Each row is where one point has got to under a steady rotation. How many ticks took it there?
The counts run from 0 to 150.
[  3.8   9.4 -16.3  13.2  15.8 -14.6  23.7  -2.1   4.1   8.4 -10.7 -17.5
 -27.8  20.2  -0.3  14.1  -0.5 -20.6   6.9 -15.4  -7.9 -12.4  33.7  32.9
  11.2   7.3   5.9  14.6 -14.2   1.0 -20.6  13.1 -14.9   0.6   8.9  23.3
 -17.2  19.0  50.7  22.0 -13.9  13.0  16.6  25.7 -12.7   3.5] -> 89
[ 39.3  18.1  34.7   4.3   3.5 -18.9   5.9 -14.5  40.9 -23.8   4.3  -8.6
  -9.1  18.0   3.3 -27.0  10.7 -24.9   7.3   5.2   3.9 -11.5  -6.7 -10.8
  25.4 -26.8  -9.5 -11.6  -0.1   6.2  -9.6   3.0 -14.3  11.7  -6.2 -12.0
  -6.1  20.2   1.5  11.0  -8.5  -5.7  -4.6  -1.5 -31.8 -27.4] -> 71
[-10.0  20.2  29.2  14.8  10.4  24.4 -18.7  -1.3 -26.0  -9.2  -9.6  -1.9
  -3.5   2.7 -17.9  27.0  11.8   1.3 -21.2   5.8  -3.7  -3.7 -22.6 -39.9
  27.2  28.7   1.1   7.6   0.8 -14.9   9.9  11.1  19.2   9.6  -4.2  -9.0
  26.6 -40.0 -23.0 -23.0  17.2   4.7 -16.3 -13.7  19.1  -2.0] -> 129
[  2.6   7.6  35.5   7.4  16.1  -1.2  -7.6   6.8   8.3  -9.7  35.4  -1.6
 -15.5  29.3 -13.2 -13.3   1.4 -29.2 -18.6   0.2  -7.7 -13.9 -43.2 -14.6
  -7.5 -18.9   0.9   8.5   6.4  -1.5 -18.6  18.1  26.1  -4.7 -23.1   1.9
  -2.3  -4.0 -26.6  20.4  -8.4  11.0 -17.1 -18.4 -12.1 -20.8] -> 67
[ -1.9 -35.6   8.8  -5.4   8.6   0.1 -30.6 -26.9 -33.7   4.5 -28.0   9.7
   6.8 -25.1 -19.9 -12.8  14.5  13.2 -27.2  -0.6   8.4  -7.3  -3.8   8.8
 -13.0  18.6 -38.7 -25.6  20.2  -0.6  13.0   7.2  -4.1  -5.1  -4.7   0.6
  -1.9  13.8 -29.4  15.1   9.2 -23.3  25.4  -4.2  -9.0 -10.5] -> 44
[ -3.2  14.1   3.2  11.2   3.6 -12.9 -12.7 -27.5 -13.5 -19.9  12.8  14.2
  27.6   5.2  30.5   3.0  12.7  -3.7  -9.6   5.0  16.9 -22.1  45.1  -3.6
 -11.3  -0.7 -19.5  30.2  -7.7   7.5   8.6   3.5 -20.1   8.2   8.1  -2.9
   4.5   3.2 -20.2   6.7   0.0  14.0  10.4 -16.5 -39.0 -29.4] -> 148
[  3.4  -8.6 -25.6 -34.5  27.1  28.3 -21.7  10.7   1.1  10.0 -19.7 -14.6
  -5.1 -14.7  -6.2  -3.5  -2.1  16.5   3.3   6.1 -16.5  10.9 -18.8  13.9
 -23.2   8.7  26.4 -22.0  13.8 -12.0  29.0 -11.1  28.9 -27.1  18.7  -3.1
  -1.5  -8.0   4.6  -6.3  -4.4 -12.3   8.1 -12.4  30.0  24.4] -> 110
[ -4.5  35.4  48.6  16.9 -10.9  10.4  -9.2 -15.7  -6.0 -11.7  10.7   7.5
   6.3 -19.8   2.9  13.5  -2.7  -2.0 -16.7   5.6   9.1  -9.0  25.4 -14.6
  18.1  18.7 -16.6  31.8  -6.3   3.8  13.3  -0.7 -21.0  28.6  19.1 -20.3
  16.6 -22.6 -12.2 -15.2   3.3 -16.4  -7.6   8.7 -19.3 -10.7] -> 139
[ 37.0  27.6  29.2   3.5  -2.8 -15.1  21.6  -5.3  43.0 -18.9   9.8 -13.2
 -13.4  17.8  12.1 -31.7   9.7 -13.0   8.1   5.9   3.9   3.0 -11.5  -7.0
  27.9 -28.4  -6.7 -15.5  -5.5   8.2  -6.8   5.2 -16.7  21.1  -2.4 -10.5
 -13.9  12.8   6.5   3.5 -11.7   0.1  -4.9   7.2 -32.1 -24.7] -> 72
[-18.4 -35.0 -12.5   4.9  -7.4  -3.6   8.3   4.3 -23.6  20.7 -20.4  -1.8
  22.6 -19.0 -17.2   3.6   2.6  -1.3  19.6  -8.6  25.2  19.4   0.2   0.3
  19.8  19.0 -22.2 -11.7 -28.0  40.1  25.6  10.7  -5.7  13.6 -14.6  12.9
  10.9  -6.2  31.4 -10.7  -5.7  10.6   5.1  13.9  -3.2  24.5] -> 29
[ -8.9 -32.8   5.9  -0.2   9.5   6.3 -24.8 -21.5 -44.8   0.4 -27.8  17.6
   4.5 -25.6 -19.2  -2.5   8.5  11.3 -36.8   0.4   6.4  -1.5   1.2  11.5
 -19.2  15.0 -32.1 -13.4  26.6   6.7  10.3   1.0  -4.1  -8.5 -17.5  -1.6
   1.5   1.4 -31.6   9.2   8.9 -13.7  20.5 -15.6   7.1  -1.6] -> 43
[ -4.1   5.2  -7.0   7.2 -13.4  -3.7  13.5   9.9   7.4   1.9  20.0   8.9
  19.5  -5.8  13.1  22.8  -5.2  -9.9  23.3   8.8   2.6 -23.7   9.0 -11.9
  26.0  -0.1  21.8  22.4 -17.6  29.9   7.8  -5.4  23.1 -35.8  -9.7   3.7
  16.5 -17.4  -9.0 -12.9  11.1  18.2 -19.8   0.8  46.6   8.2] -> 15
[  4.0 -18.5  -8.9 -14.6 -15.3  11.6 -19.2  31.7   0.9  18.8  -9.0 -11.2
   4.5 -16.5 -23.7  -5.9 -22.6  15.5  16.1 -17.8   8.3  22.1 -38.0 -29.6
  15.0  22.0  16.5 -17.9  -8.1 -16.6  11.7 -16.2   8.8   9.2  11.1   5.7
  14.8  -5.3   6.4 -27.0  -2.4  -3.4 -19.4  14.6  15.8  27.7] -> 117
[-21.8 -22.3 -22.8 -12.9  29.7 -20.1   3.4   4.9  17.3   7.7 -14.2  11.6
 -13.8  -6.8 -12.5  13.6 -14.2 -14.3  11.4  16.0  10.9 -13.1  30.1  26.5
  12.0 -23.5  26.5   1.5  22.5  16.0  -3.8 -27.2  -4.4  -3.4  -3.3   3.1
 -20.0 -31.8  29.8  20.8  -9.8  20.6  -3.7 -12.9   2.8  14.2] -> 94
[  8.0 -21.1   6.3  -9.9   2.3  13.7 -28.0  -7.0 -21.1   4.9 -19.4 -11.0
   9.0 -20.3  -9.6 -21.7  14.3  23.4  -3.9 -10.4  10.0  12.5 -16.0   5.5
 -33.7   4.3 -32.7 -18.1   8.2   2.5  27.8   2.5 -15.0   2.9  10.4   8.2
  -6.7  30.5 -17.4  13.4  11.0 -22.5  23.2   7.4 -25.6 -15.3] -> 46
[ 12.1  -4.4 -21.0   7.2  -3.5  -5.9  15.4 -23.9  -2.6 -14.1 -14.9  11.5
  43.2  -7.3  24.5   7.4  11.2 -12.0   8.2   5.8   2.8 -19.8  36.4 -10.7
  44.5  15.2  -1.2  -9.6 -24.6  27.0  19.7   8.9  11.4 -24.2  -9.5   5.4
  18.9   2.6  11.6 -18.3   2.6   6.7   3.5  -5.3  25.6  11.2] -> 18
[ 22.5   8.4 -33.6   7.7   0.3 -29.2  38.9   1.7  10.8 -30.5  -7.2   1.7
  -0.5   5.6  31.9 -14.2  -5.1 -27.5  23.0  10.3  -1.9  -1.9  -3.1   2.6
 -10.7 -25.5   8.9   6.4 -37.0  28.6 -27.4   6.4  -6.4  -4.8  -3.3  17.8
 -18.3 -19.2  16.0   6.7 -12.4  22.2   2.2  -2.9 -21.0 -12.1] -> 82
[  5.6  -3.3 -15.3   4.5  -3.4 -13.3  12.0 -15.7   3.7 -17.3  -8.8  17.1
  37.6  -8.3  19.1  15.7   3.1 -16.2  10.3  10.8   4.4 -29.9  32.1 -11.3
  39.0   8.4  12.8   2.3 -14.3  24.1  15.0  -1.4   9.0 -31.9 -14.5   0.4
  25.4  -7.8   2.8 -15.3   3.4   9.1  -7.6  -9.8  40.0  10.3] -> 17
[ -8.4  -5.0  -0.5  15.4   7.3   9.2  -6.3  -9.4 -14.5  10.6 -17.8  -8.3
  10.4 -13.2 -20.7  32.4  -1.8  -8.0  15.9 -13.7   6.8  -0.6  35.3  18.2
  29.5  26.0  -6.2  27.9  -6.2  29.2  35.2  10.9  -7.5  -0.6 -26.6   9.9
  27.6   8.9  19.4  -8.5  -0.8   8.8  -1.1   3.7  20.8  20.7] -> 26
[-12.7 -23.3  -8.9 -13.2  -4.8  18.2 -20.1  21.9   6.0  11.0  -3.6   4.1
  14.3 -12.0 -21.5  -2.2 -22.4  12.0  -3.7   7.1  -6.7  16.0 -29.3 -34.0
  -0.8  12.6   8.6 -11.0   4.1 -17.2   9.4  -9.0  29.2   1.0   6.3 -16.4
  21.4 -27.5  -1.8 -29.6  -7.8  -3.7 -23.6 -13.4  20.4  40.3] -> 119
[  8.0   2.3  32.3   1.8   4.8  17.4 -16.0 -12.8 -21.1  -6.6  -9.6 -13.7
  14.3 -10.8  -2.9 -17.6  25.1  -9.0   3.0   5.4   7.1 -15.5 -19.4 -37.7
  14.4  27.7 -39.7 -10.5 -30.3   0.9   8.4  17.1  18.2  -2.5  16.9 -11.5
  12.8 -17.1  -2.8  -5.2 -10.4  -5.1   1.6  21.8 -37.5  -6.4] -> 133
[ 21.1 -10.9   2.3 -16.4   4.2  17.5 -37.6   6.8   9.0  15.0 -24.2 -18.6
  -4.7  -9.3 -24.7  11.5 -15.3  19.8  15.1 -24.2  -7.1  -2.0   6.9   0.8
  21.0  32.2  12.4 -12.5  13.7 -30.6  20.4 -19.5  -2.9  -0.7  14.2  -0.1
  23.1  27.9   8.0 -15.5   7.9 -21.5  -7.2  11.6  22.6  18.9] -> 114
[ 19.9  -5.4   0.4 -20.5  16.7  23.6 -37.5  -0.2  13.6  11.8 -18.6 -16.2
  -9.8  -9.9 -20.1  15.4 -12.1  15.2   9.3 -15.4 -14.7  -4.1  12.2  12.1
  11.3  25.8  17.1  -5.8  26.7 -28.3  25.4 -17.9   4.8  -3.9  19.2  -3.1
  20.7  23.9   2.4  -8.5   5.3 -21.3  -3.0  -3.9  26.6  20.4] -> 113
[  5.5   4.9 -10.5  -7.7  14.9  -4.3  -9.8  20.9  16.9  10.2  35.3  -3.4
  15.8   9.1   5.8 -18.4  10.4  -7.4  33.4  -5.2  16.3 -31.8  -6.7 -21.6
  22.4  -7.1  39.4 -10.5 -17.5  -0.7   9.3  -6.7  42.2 -11.6  15.1  10.3
 -15.4  -7.7  18.8  12.7   0.2  28.5  -6.2  12.1 -13.0  -5.8] -> 4
[ -8.2  22.6   7.0 -14.1  17.8  -2.1   2.9  -2.1  34.1   1.8  34.9   9.5
  29.7   3.2  11.3  -0.5  10.6  -9.5   3.2  17.2   6.4 -27.4  19.2  -8.7
  37.3 -19.1  33.4  -1.7  17.4   3.3  29.1 -11.6  34.7 -14.6  12.3 -20.2
  -5.4 -18.7  12.1  -7.4  -3.8   4.6  -7.2  -7.7  10.3   3.6] -> 7
[-11.7  10.7  30.6  22.7 -31.3  -3.6  13.7  -0.7 -24.5   1.4  20.4  13.4
  12.6 -14.3  21.3  -4.9  -7.1  -6.1 -19.3 -11.2  13.6  -5.2   3.8 -22.9
  -2.2  22.0 -24.8  14.8 -43.4   7.6 -14.0  13.3 -15.0  22.3  24.5   2.0
   6.1 -17.0  -3.1 -12.2 -11.0  -2.8   0.8  30.4 -32.2  -7.6] -> 142
[ -3.6   8.6  34.9  14.8   9.4  18.9 -22.9 -13.5 -24.4 -15.3 -11.2   2.0
   2.2   4.1 -20.8  18.6  18.0 -10.3 -28.9   2.9  -5.1 -18.6 -13.0 -37.4
  32.4  31.5 -16.9   2.0  -4.5 -15.7   1.6  15.0  19.3   6.5  -3.6 -14.4
  27.4 -30.5 -11.8 -20.1   5.8  -2.4 -15.6  -4.8   5.1   1.1] -> 130
[  7.9  15.2  21.1  21.7 -17.1 -25.8  28.2 -19.2  14.2  -9.7  12.3   9.3
 -23.3  12.3   8.5  11.8 -16.4 -33.7 -11.9   6.8 -17.4 -26.9  18.9   7.3
  10.4 -13.4  -9.8  23.9  -6.6  10.8 -46.4   3.6  -7.7  -5.4 -12.9  -0.9
  12.5  -3.8  -0.7  10.4 -13.4  -1.6 -16.2   0.6   5.9 -10.0] -> 78
[ -6.8  15.2  -5.1   8.2 -21.3   3.6  28.5  17.2  10.7  22.7  36.5  -6.7
  17.5  -0.4  17.3  12.3   0.8   0.2  36.1  -6.8  -3.4  -9.2  -3.1 -11.8
  16.9   0.8  13.3  15.1 -33.7  21.5   5.8  -7.0  25.3 -33.2   4.5   7.7
   8.4  -4.0  13.3 -10.0   9.3   5.0 -13.6  26.9  34.6   4.4] -> 13
[ -6.9  -5.4 -25.4   8.9  16.9 -18.6  26.0  11.0  -2.1  14.7  -5.7 -18.5
 -26.4  17.5  -7.6  14.9  -7.6 -13.5  18.0 -17.3  -0.8 -10.6  12.9  31.0
  -0.7   1.5  10.7   8.4 -18.5  11.4 -24.6   6.0 -10.7   4.7   3.4  30.4
 -23.4   5.7  47.9  20.6 -14.4  18.0  12.8  24.5 -12.8   9.2] -> 90
[ 17.9   7.4   9.0  20.8 -18.2 -32.1  29.3 -19.4  16.1 -23.5   0.4   9.5
 -16.2  12.3   8.3   3.6 -14.9 -38.1   0.4   4.4 -13.9 -25.8  17.8   3.6
  14.3  -8.0 -13.9  16.8 -15.8  15.3 -52.5   1.5  -8.4 -13.0  -9.6   1.2
   6.8   5.7   7.4  11.6 -16.6   4.2 -12.2  12.2  -1.0 -10.3] -> 79
[-16.5 -15.7 -27.3  -2.9   8.7  -6.3  -6.2   8.8  -9.2  15.6 -15.2   2.0
 -19.4  -3.6  -8.2  33.0 -12.3  15.3   7.9  -3.6 -10.0 -11.6  15.7  21.9
   0.6  12.7  33.3   4.3  20.1  -7.8 -14.2 -34.2  -4.8 -31.9   7.1   8.8
   0.0  -7.0  -2.0   5.0  24.4   1.5  -3.3  -2.5  51.8  11.3] -> 103
[ 33.1  14.1  37.1   4.9  12.4 -16.7  -3.2 -21.2  32.7 -29.8  13.3  -6.3
  -6.9  15.3  -4.8 -21.4   6.8 -32.1   2.1   7.8   4.6 -22.4   1.9  -9.2
  24.4 -27.6 -12.9  -7.2   9.2   3.9 -11.7   5.8  -3.7   6.1 -13.6 -15.3
  -1.8  16.1  -9.3  19.6 -11.9   0.1 -11.7 -13.7 -32.4 -31.6] -> 70
[  0.9  21.2  15.3   0.0  -3.1   4.2  17.2 -15.0  35.7  11.7  24.7  -0.4
  28.5   7.8  19.6   7.1  15.3   0.6   6.1   5.5  -0.8 -24.5  37.4  -6.2
  44.6  -5.0  11.8  -4.8   9.2  -9.7  16.8  -6.2  23.9 -14.9  19.0 -23.6
   5.8  16.9  23.4 -11.8  -7.7 -12.2  -1.0  13.8  17.2   1.3] -> 9
[-21.2  -7.3 -32.3 -16.3  -2.1   7.4  35.7  15.8   5.9  36.2  -5.7  -8.9
 -20.0   1.1   8.7  14.3   1.0  28.1  26.5   3.1  -8.7  18.1   9.9  30.3
 -17.9  -6.9  18.0 -12.3   0.2  -4.7 -13.5 -25.2  -6.1 -22.0  24.3   1.5
 -23.8   0.2  26.9   0.4  10.7  -3.9   9.3  14.7  27.9   8.7] -> 100
[  7.5   1.5  34.2   6.2   6.8  15.3 -20.0 -20.3 -23.1  -7.0 -17.8  -4.9
  12.5  -5.0 -12.9  -3.9  24.0 -11.8 -13.3   5.7  -1.5 -24.3 -13.8 -41.9
  27.8  33.2 -35.4 -10.8 -21.7  -6.8   0.0  19.7  13.5   2.0  13.7 -13.3
  18.3 -15.4  -1.0  -7.1  -7.8  -9.1  -7.0  12.7 -25.3  -9.8] -> 132
[-10.2  -8.0 -22.6  -0.9  14.9 -12.8  20.2  17.3   2.4  19.5  -1.0 -16.1
 -28.0  10.6  -7.6   8.6 -11.6 -16.7  25.8 -13.4   3.5  -7.3  -0.7  29.6
  -3.9  -4.9  21.2  12.3 -17.8  17.5 -16.9  -5.3  -5.8   0.5   0.8  25.7
 -29.7  -8.2  44.0  25.7 -10.2  27.1   7.8  16.2  -9.8   6.5] -> 91
[ 13.7  -5.8 -21.5   3.9   0.7  -6.1  22.1 -20.3  -6.5 -14.2 -21.2   0.8
  43.5  -9.1  26.2   3.7  18.8 -12.6  12.8   6.9  -1.2 -12.8  25.9  -2.8
  35.7  17.7  -3.3 -17.6 -29.8  21.4  28.8  17.4  10.5 -26.0  -2.2   5.6
  13.7   9.8  18.6 -24.7  -4.9  -0.1  11.1   9.5  20.2  10.7] -> 19
[ -7.2  44.4  46.3   1.4   4.7  26.8 -14.9  -3.6   8.8 -15.8   9.6  -7.3
   4.7 -23.4   2.5  -4.7   3.8   2.5  -0.6  13.6   9.0   1.4   0.2 -10.2
  -3.5   0.3 -11.8  40.0  -5.8  14.4  31.3  -4.4   1.0  17.5  20.9 -20.2
  17.5 -36.4 -20.3  -5.0   5.2  -3.5  -7.1  -7.4 -23.8 -13.6] -> 137
[ -8.8  15.8  35.1  26.1 -27.3  -4.3   4.6  -3.9 -17.2  -0.8  11.7  14.0
  12.4  -8.3  15.0   2.8  -4.5  -7.6 -22.9  -8.4  13.0  -9.4  12.4 -22.5
  18.9  27.2 -23.3  20.1 -30.1   4.5  -7.1   9.7 -18.4  27.2  25.6  -6.3
  15.8 -11.2  -1.3 -15.4  -7.9 -10.0   4.7  32.4 -26.5 -10.6] -> 141
[ 15.5   3.8  -5.4   4.9   7.6  -9.8 -16.3   5.0   6.3  13.5  27.7 -10.1
  12.2  24.7  -0.2   1.6   8.2  -8.2  15.9 -20.2   5.8 -47.3  12.1 -21.3
  25.6  15.2  27.1  -7.2 -20.4 -30.1 -14.7   2.0  30.8 -12.4  18.0  18.4
 -10.0  17.5  20.8   9.9  -3.4  15.2  -2.3  26.9 -20.8  -7.0] -> 2
[  8.4  -6.0   7.9 -13.8   1.5  21.6 -26.4   5.2 -20.4   2.9  -3.8 -16.5
  -0.8 -19.6  -5.0 -29.6   4.8  27.4  -0.1 -18.2  11.9  23.1 -29.3   4.2
 -38.8   1.1 -19.9 -15.6   6.1  -1.7  30.5   1.8 -15.6   8.7   6.7   9.8
  -9.6  23.4 -20.2  11.6  14.0 -20.3  23.4   7.3 -25.7 -15.0] -> 47
[ -2.8 -18.8  -1.7  12.9  -0.5  -3.0  -6.1  -6.7 -20.6  11.2 -22.8  -6.9
  18.4 -12.4 -21.1  24.6  -2.4  -9.6  17.4 -12.6  20.9   2.3  30.4  11.2
  36.0  28.3 -17.5   6.6 -10.1  28.8  32.3   9.2 -13.1  11.2 -18.1  14.9
  21.8   6.3  28.2 -14.0  -3.6  10.1   2.6  15.6   9.4  17.7] -> 27
[  1.4   0.2  37.7   8.8   6.7  16.4 -25.3 -18.6 -25.5  -4.9 -13.9  -1.4
   8.4   0.4 -21.4   3.7  17.9 -11.8 -21.7   1.9   1.3 -21.0 -12.4 -35.6
  34.5  33.5 -27.2  -9.2  -9.3 -18.4  -1.9  16.6  15.5   5.8   4.6 -17.0
  26.9 -20.6 -12.9 -12.8  -6.9  -5.7  -8.2   5.6 -11.3  -3.5] -> 131
[-20.4  11.2  -0.9   9.6  -0.7  -6.3  -5.7 -15.2 -23.9 -20.1  22.8  28.5
  22.2  -7.1  27.4  -3.7  -2.1 -14.6  -8.5  11.9  10.2 -23.9  18.5  -8.2
 -31.7   0.3 -15.0  40.8 -14.8  22.5   3.2  -3.5  -0.2  -1.7  11.6 -10.7
  15.2 -23.7 -28.2   9.0  -6.3  12.9  -4.9 -22.0 -31.8 -10.5] -> 146
[  8.9 -36.0   9.0   1.7 -31.9  -5.4 -13.4   6.7  -8.2   5.7  13.7  13.5
  11.6  -4.8  -7.3 -35.3 -13.3   4.0 -15.4 -11.8   3.0   7.6 -36.8 -27.0
 -25.8  -4.0 -25.9 -22.4   1.7 -15.9 -18.2   3.5  -1.3  17.6  -1.4   1.5
  -0.3  28.9 -22.5   6.0 -12.3 -17.4  -3.7   1.0 -27.3  -1.7] -> 55
